Each row is where one point has got to under a steady rotation. How many steps took it there?
The counts run from 0 to 408.
[145  75 139 140  96 167 133 161 115 147 127  91 103 139 139 109 142 117
  70 128 129 134 132 196 137 130  74 119  92 109  89 136 133 126 130 148
 163 161 137 146 129  97 104] : 242
[141  82 139 131  76 159 107 158 127 136 114 111 112 144 153 110 110 106
  75 131 113 119 149 171 139 133  51 118 104 133  91 147 142 134 135 145
 175 146 130 164 134 100 108] : 336
[116  76 107 114  91 175 110 143 113 128 133 121 102 121 149 122 104 106
  82 122 103 140 134 194 131 117  79 113  96 110  71 166 123 146 110 122
 138 153 151 138 110 130  98] : 212
[133  88 122 104  96 156 121 158 138 162 131  95 102 141 131 105 141 129
  88 125 131 135 152 192 137 128  96 121  72 115  76 142 159 118 123 156
 136 151 158 154 117 115  93] : 268
[156  89 111 136  94 164 114 149 137 173 130  82 112 119 129 128 129 120
  75 128 120 132 153 197 142 120  83 131  73 135 101 125 127 140 129 171
 145 131 139 149 146 108  94] : 34
[177  93 100 120 104 155 113 160 176 139 118 129 121 147 134 124 126 120
  89 126 107 153 148 180 141 104 106 111  80 143  99 160 141 150 132 177
 168 131 154 145 134 104  82] : 97
[150  97 132 121  88 156 109 170 150 168 132 100 112 125 139 109 129 116
  83 133 119 106 157 196 141 123  74 153  85 147  99 130 149 126 115 158
 151 148 149 156 155  94 113] : 302
[149  88 119 105  87 156 100 141 125 148 131 138 106 137 155 137  95 109
  80 124  97 132 160 172 120 117  60 108 105 131  77 161 132 147 124 152
 147 120 154 143 109 139  93] : 126
[152  83 124 149  93 159 141 157 109 165 114  88 112 136 133 122 118 105
  70 142 114 129 153 180 142 136  75 101 106 121  80 159 137 138 114 148
 160 133 135 150 152 102  99] : 249
[142  92 132 131  85 162 128 124 108 200 138 113  98 113 136 116 112 139
  78 120  90 117 155 171 135 118  87 112  86 115  83 140 111 125 132 150
 127 140 154 149 121 126  95] : 197
[145  99  99 144  93 160 124 159 143 170 122 129 115 122 133  95 129 139
  94 127  93 134 154 180 161  93 131 120  70 132  92 157 138 139 133 143
 147 168 148 149 139  74  90] : 200
[158  78 122 151 107 171 134 144 147 165 117 103  98 121 132  94 148 135
  73 125 109 135 139 179 152 100 116 125  82 129 111 168 123 121 136 150
 178 147 147 151 146  79 112] : 44
[137  93 107  99  98 163 125 138 140 173 137 112  87 119 137 118 126 121
  93 133  97 122 160 183 138 107 100 123  95 124  65 183 143 126 106 130
 126 128 179 150 117 130 103] : 48
[143  70 135 125  81 160 101 155 127 136 116 119 115 143 147 104 120 125
  75 113 116 124 145 167 120 123  56 121  86 123  96 139 139 130 146 160
 177 146 130 159 120 102 101] : 337
[176  81 111 108 114 167 116 132 164 167 133 124  96 129 145 125 131 140
  79 116 107 137 140 188 138 103 106 122  79 124 100 165 119 131 130 166
 159 121 170 129 113 126  93] : 72
[147 111 155 126  89 164 115 166 135 175 123 113  98 135 141  94 115 108
  85 133 110 130 172 187 158 125  73 118 114 130  92 139 135 113 120 142
 170 144 155 165 137  96 118] : 327
[150 100 119 123  71 163  87 136 148 167 130 115 127 117 130 114 106 118
  81 121  97 141 166 167 140 124  65 123  87 134 106 146 127 151 132 164
 154 123 131 171 142 121  96] : 128
[148  74 109 166  91 156 131 146 109 173 114 124 108 135 148 112 120 130
  68 119  97 109 139 159 129  95  96 117  80 126  91 149 125 137 148 156
 159 155 138 142 113  89  93] : 407
[146  71  94 124  95 169 129 134 120 141 126 122 103 126 143 131 116 125
  74 119  93 147 132 173 123 109  92  91  84 120  70 182 127 158 117 142
 141 139 151 137 112 123  76] : 220
[154 109 145 148  95 161 111 158 138 188 119 126 111 136 145  93 121 125
  82 126 105 123 160 183 163 110  93 115  92 129 107 126 120 117 140 158
 175 147 148 161 132  91 114] : 138
[155  76 124 131  93 171 114 120 122 153 119 140 105 126 162 121 104 121
  69 123  76 138 138 166 129  99  83 103 109 123  96 173 102 151 131 134
 177 138 153 137 115 117 106] : 376
[148 106 118  99  81 161 103 125 152 171 125 136 113 124 140 111 105 125
  87 124  83 141 166 164 145 106  85  99  94 125  86 176 130 141 127 142
 144 123 157 162 130 138  94] : 135
[170  86 127 120 103 157 129 165 140 130 114 149 103 151 157 130 112 117
  63 129 101 130 142 172 113 112  78 101 103 129  85 159 138 149 118 152
 172 147 161 128 113  96  96] : 124
[152 105 116 146  92 170 116 135 127 190 137  93 108 115 123 124 114 110
  83 126 105 147 163 192 157 123  91 114  90 132  95 144 113 140 126 157
 143 126 146 156 154 118  93] : 223
[141  88 135 146  90 172 125 137 125 161 119  93 105 120 139  86 143 125
  82 124 108 135 141 181 160 116 103 122  88 122  92 152 125 124 131 134
 169 164 139 157 139  80 114] : 233
[142  86 137 119  83 168 140 138 129 158 118 104  92 111 137 104 127 120
  78 135  89 117 145 169 140 118  82 127 108 119  81 178 140 129 106 110
 155 153 163 149 148  95 125] : 265
[149  99 111 134  89 150 122 155 124 179 130 114 116 126 124 124 118 133
  79 122 109 130 155 176 131 118  92 109  64 132  87 130 135 142 134 173
 126 144 143 151 125 113  72] : 190
[148 102 108 127 104 164 106 170 142 145 135 130 122 136 134 120 111 120
  89 120 115 150 144 201 145 111 103 107  76 128  89 121 134 148 131 167
 140 163 145 139 120 107  76] : 183
[160  99 121 134 107 150 130 176 160 165 120 115 101 146 137 102 139 124
  89 136 116 119 155 184 154 110 114 133  89 139  87 150 155 116 130 150
 163 150 164 145 131  81 112] : 295
[152  82 103 121 103 179 108 154 163 127 133 108 105 126 149 112 127 112
  90 129 108 139 135 206 155 101  96 140  95 134  97 159 125 140 111 128
 167 155 159 136 139  91 112] : 271
[155  99 144 111  86 176 125 148 154 155 127 119  97 115 140 102 127 118
  82 137  86 119 149 183 143 109  76 137 112 140  99 165 134 132  99 116
 168 148 169 153 155  95 128] : 83
[152  95  82 145 101 168 122 146 152 157 121 121 118 127 135 111 125 125
  90 129  98 148 145 185 161  93 122 109  80 134  88 180 129 147 130 150
 158 144 154 139 136 101  89] : 11
[164  68 127 124 102 163 130 130 123 168 128 103  87 123 154 138 117 118
  67 127  99 117 155 175 115 125  61 122 113 121  88 165 116 132 116 145
 159 113 157 141 120 129 111] : 282
